The rows of X fall into 3 groups, and each row is roughly a mix of its group's hidden directions; some rows fit no group.
X:
[[-24  23  27  37 -17 -62   5  -1 -24 -39 -26]
 [ -8  27 -34  30   0  17  51  16 -31  17  54]
 [-40   8  -2 -25  17 -24  57  -1 -40 -26 -39]
 [ 20  -4  25  31 -12  14  21 -25  -5  81  -9]
 [ 27  31  28  32  -1  35 -20 -30  -7  64   2]
 [ 15  -1  31  67  17 -14 -39 -39  -9  19  22]
 [ -8   8  -6  24 -36 -35 -29 -21  36 -60  26]
 [ 13 -26  24  30  -4 -73 -27  16  -7 -28  23]
 [-28   8  20 -26  24   7 -16   5  20 -82   5]
 [  7  -8  31 -33  59 -42  -1  11 -40  30  -9]
 [ -7   6  -9 -37 -22 -38  57  18 -37  35  20]
 [-43  14 -24 -24 -12  43  -7  23  13 -16 -63]
 [-25  50 -24 -26  20  65  -3   0  17  18 -23]
 [  0  18 -17 -12  11  74   1 -24  29  14 -46]
 [ -1 -19  42  25  47 -49  35   3 -19  14  31]
 [ -1  -7 -24  40 -33  38  -9 -29 -19  51 -39]
 [ 20 -12  38  17  13  23 -24 -32  35  -6 -65]
 [ -8  -4 -33  50 -66  22  -7 -31  14 -16 -14]
 [-12  56 -24 -38  50  16   1  -5  17   6 -42]
 [ 17 -27   7 -35  19 -36   7  46 -14 -17  59]
 [ 14  21  36  -8  47  34 -11 -16  11   6 -65]
 [  8  17   4 -26  69  59   2   9 -10 -24  -3]
 [ 35  -9  20  -4   9  18   5 -27  -1  60 -60]
 [ 13  66  15  22  18 -31 -14   4 -23  51 -15]
 [  0 -21  18  25 -34 -77  13   8 -26   0  26]
 [ 12 -29  29  -5 -14 -37   1  25  16 -46  61]
 [ 29  37 -16  42   3  -5 -18 -12 -13  47  54]
 [-32  21 -36  51 -50  31 -20 -19  13  -1 -19]
 [-35  55 -26  38  22 -30 -31  33  11 -10   4]
 [ 25 -26  53  39 -10 -54 -22 -20  24   0  -7]
 [-23 -29   2 -27  -1 -12  14  43 -17 -70  25]
 [ 16   2  29 -41   9  18  30 -22  -4  51 -54]
 [  8  45 -12  20   8  38 -11 -35   8  56 -37]
 [ 22  -7  24 -26  46 -17  51  36  13 -27  32]
 [ 14 -21  36  38  -8 -74   6  11 -13  -7  30]
 [  5  57   9   9  43  11   5 -31  -8  45 -40]
 [ 18 -34   6  21 -31 -79 -12   2 -28   5  -4]
 [-28 -29  51   6 -19  53  -4  -5  10  36  36]
 [ 29 -63  22   0 -27 -24   4  11  18 -13  54]
 [ 28  -7  34  40  -9 -75 -17  -4   0 -22   1]
 [ 42 -47  53  -6   8 -12  10  -3  -8  50  19]
 [ -5 -38   3  50 -23 -35   5 -14 -19  61   4]
 [-15  37   9 -67  54   7   7  24   1 -21  -4]
 [ -9 -19 -40  16 -52  41  46  13  19  27 -11]
 [ 24 -12  19 -46  11 -50  23  14 -43  41  -8]
 [ 32 -12 -19 -17 -30 -34  -7  18  53 -52  20]
 [ -8  -2 -39 -29 -29  18  12 -23  -6 -20 -74]
 [-45  34 -22  -4  24  11  12 -23 -25  41 -52]
 [ 13   9 -10  25 -17   8 -22  37 -28 -17  77]
 [-20 -20  11  -3  32 -49  18  20  -5 -62  36]
 [-11 -48  -6 -45 -46  37  31 -11  -2  30  11]
 [ -1  -6 -36  26 -42  59 -33  15   6 -33  20]
 [-29  15 -37  13 -18 -16  32  22 -37 -19  61]
 [-43  53 -17 -21  44  27  30  -7   2  11 -32]
 [ 18 -21 -24  30 -63  51 -24  -9   4  25  -5]
 [  3  23  -2 -61  50  24  24  20 -19   0 -38]
 [-43   6  10 -44 -14 -30  24  15 -40 -14  49]
 [ 45 -14  17  -3  10 -42  -9  24  12  68  18]
 [ 17 -38  18  38 -34 -57 -14 -10   1 -30  31]
 [-19  48 -19 -15  41 -15  37 -10  24 -47 -26]
 [ 19 -33   0  -2 -43  45 -16 -25  26   1 -57]
 [  7  15  37 -11  47 -68   8  26 -21 -11  16]
 [-30  45 -23 -14  19  32 -19 -24 -16  33 -53]
 [ 11 -34   9  22 -47 -26  12   7  15 -59  39]
 [  1 -24  13 -31  23  75   6 -21  20  -2 -36]
 [  3 -15  -5  55 -24 -59  -5  16  -9 -20  45]
 [-20 -43   9 -35   8  -4  25  30 -13 -51  47]
 [-32  38 -23  13  30 -63 -10  18  21 -12 -31]
 [  3 -42  -3 -37  25  42   6   8  16 -62 -18]
 [-64  31   4  20   4 -43  15 -19  18 -33  27]
 [-22  16  40 -32  43 -48  28  21 -22 -16 -25]
 [ 17  -3  15   0  14 -49  21   9  28 -67  33]
 [ 35 -63  43 -36  -1   7 -12  29   9 -23  15]
 [ -3  21 -23 -45  32 -42  32  -5   2  33 -47]
 [ 35 -28   3  36 -26 -57   7  -8 -24  39 -26]
 [  9  56  -2   3  16  -5  20 -34 -27  43 -50]
 [-10   6  -6 -42  17  46  27 -23  -5  -2 -67]
 [-34  10 -11 -24  21  -3  13  -7 -45  49 -55]
 [ -6 -18  25  53 -17 -44 -42 -36 -26   9  15]
 [ 23  34  13  22  61  31 -22 -12  22  43  11]
 [  4 -25   7  53 -35 -47 -39   4  18   6  36]
 [-21   1  40  11  34 -67   2  -7 -10 -26  38]
 [-36  16 -66  -9  -9  50 -15  -1 -27 -13  20]
 [-15   1  19  35  -9 -44  10  22  -1 -27  71]
 [-10 -14  -9 -20 -15 -72  -3  28 -35 -33  30]
 [ -2 -23  29  33 -14 -71 -14   9 -15 -31  31]
 [  1 -28  35 -24 -21 -59 -39  12   6  34  29]
 [ 36   3  55 -27  21  -5  16 -24 -17  39 -43]
 [ -2   1 -37 -15   3 -20 -14  23  18 -83 -15]
 [ -9  43 -41 -17   3  31 -29 -25   9  13 -59]
 [-22  26 -14 -63  25  39  32   6 -36  13   8]
 [ 19 -66  -3  -5 -59 -14   1   1   6 -18  35]
 [ -5  27   5 -42  38  27   4  28  52 -40  16]
 [-37  51   0  -7  44 -40  19   3 -10  -4 -45]
 [-24  11   9  19  12 -23  13  21  -8 -73  49]
 [-13 -48   7 -22   3 -51  23  19   3 -49  34]
 [-19  11 -47 -26  30  27  -4  42   0 -58  -1]
 [-44   1   6 -20  51 -40   1  38  27 -34 -15]
 [-22  18 -20 -13  -4  33 -31 -19 -32  52 -50]
 [ 32  13 -25  -7  39 -11   5  14  61  51   3]
 [ -7 -23  44  35 -51 -19 -16  18 -19 -21  45]
 [-24  -9 -46  10 -29  58  12 -11  -5  -2  52]
 [  7   8 -23  14   4  45  -7 -20 -19  61 -51]
 [ 10 -26  -2  -2 -20 -64 -36  16  20 -51 -14]
 [-11  23 -54 -23 -10  -3  59  21 -18 -41  -3]
 [ 36 -22  30  -5  -2 -11  -6 -22  -6  70 -43]
 [ 18 -29   3  12 -17   0 -41 -34  15   0 -74]
 [  0  -9  44 -13 -13 -32  49 -23 -46  25 -32]
 [-11  36   4  21  11  49  -7  -1  52 -14  52]
 [-30 -16   0  43 -38 -29 -21 -11   0 -65   9]
 [ 24 -10  36  55  18  33 -25 -19 -23  40  24]
 [ 10  38  -6  24  -5  54 -26 -22   9  46 -41]]

One row of each group comes first, with its name. Which group is each row after those in?
[ 18   1 -25 -17  48  19  -7   8 -69  36   7] -> <95>
[ 28  42 -42 -31  17  22 -13  25  -5  52 -21] -> <74>
[-55  40 -29   1 -25   9  20  -7  42 -40  12] -> <19>

[-22 -23 -26  47 -75   2  10 -20  -1  -2  -9] -> <19>
[ 24 -65  37 -34 -18  38  -4   8  15  15  23] -> <74>
[ -3  23 -34  28  18  70  22 -23 -15 -15 -29] -> <95>
[ 25 -37  46 -20  25 -12   0  24  -8   0  65] -> <74>
[  9 -27  31  72 -14   7 -11 -32 -33  20  19] -> <19>
[-10  -4  25 -24  30 -58  34  11 -16 -54  11] -> <19>
[ 27 -19  21 -35  45 -34  12 -20  32  38 -34] -> <74>
[ 13 -44 -19  12 -19  34 -29  -1  34 -62  -9] -> <74>
[-35  -8  -6 -32  63  38   6   5  41 -14 -20] -> <74>
[-21  60 -15   7  25  55 -21 -31   3  -2 -28] -> <19>
[ -7  22 -24  -8   4  62  38 -25  -3  -5 -55] -> <95>
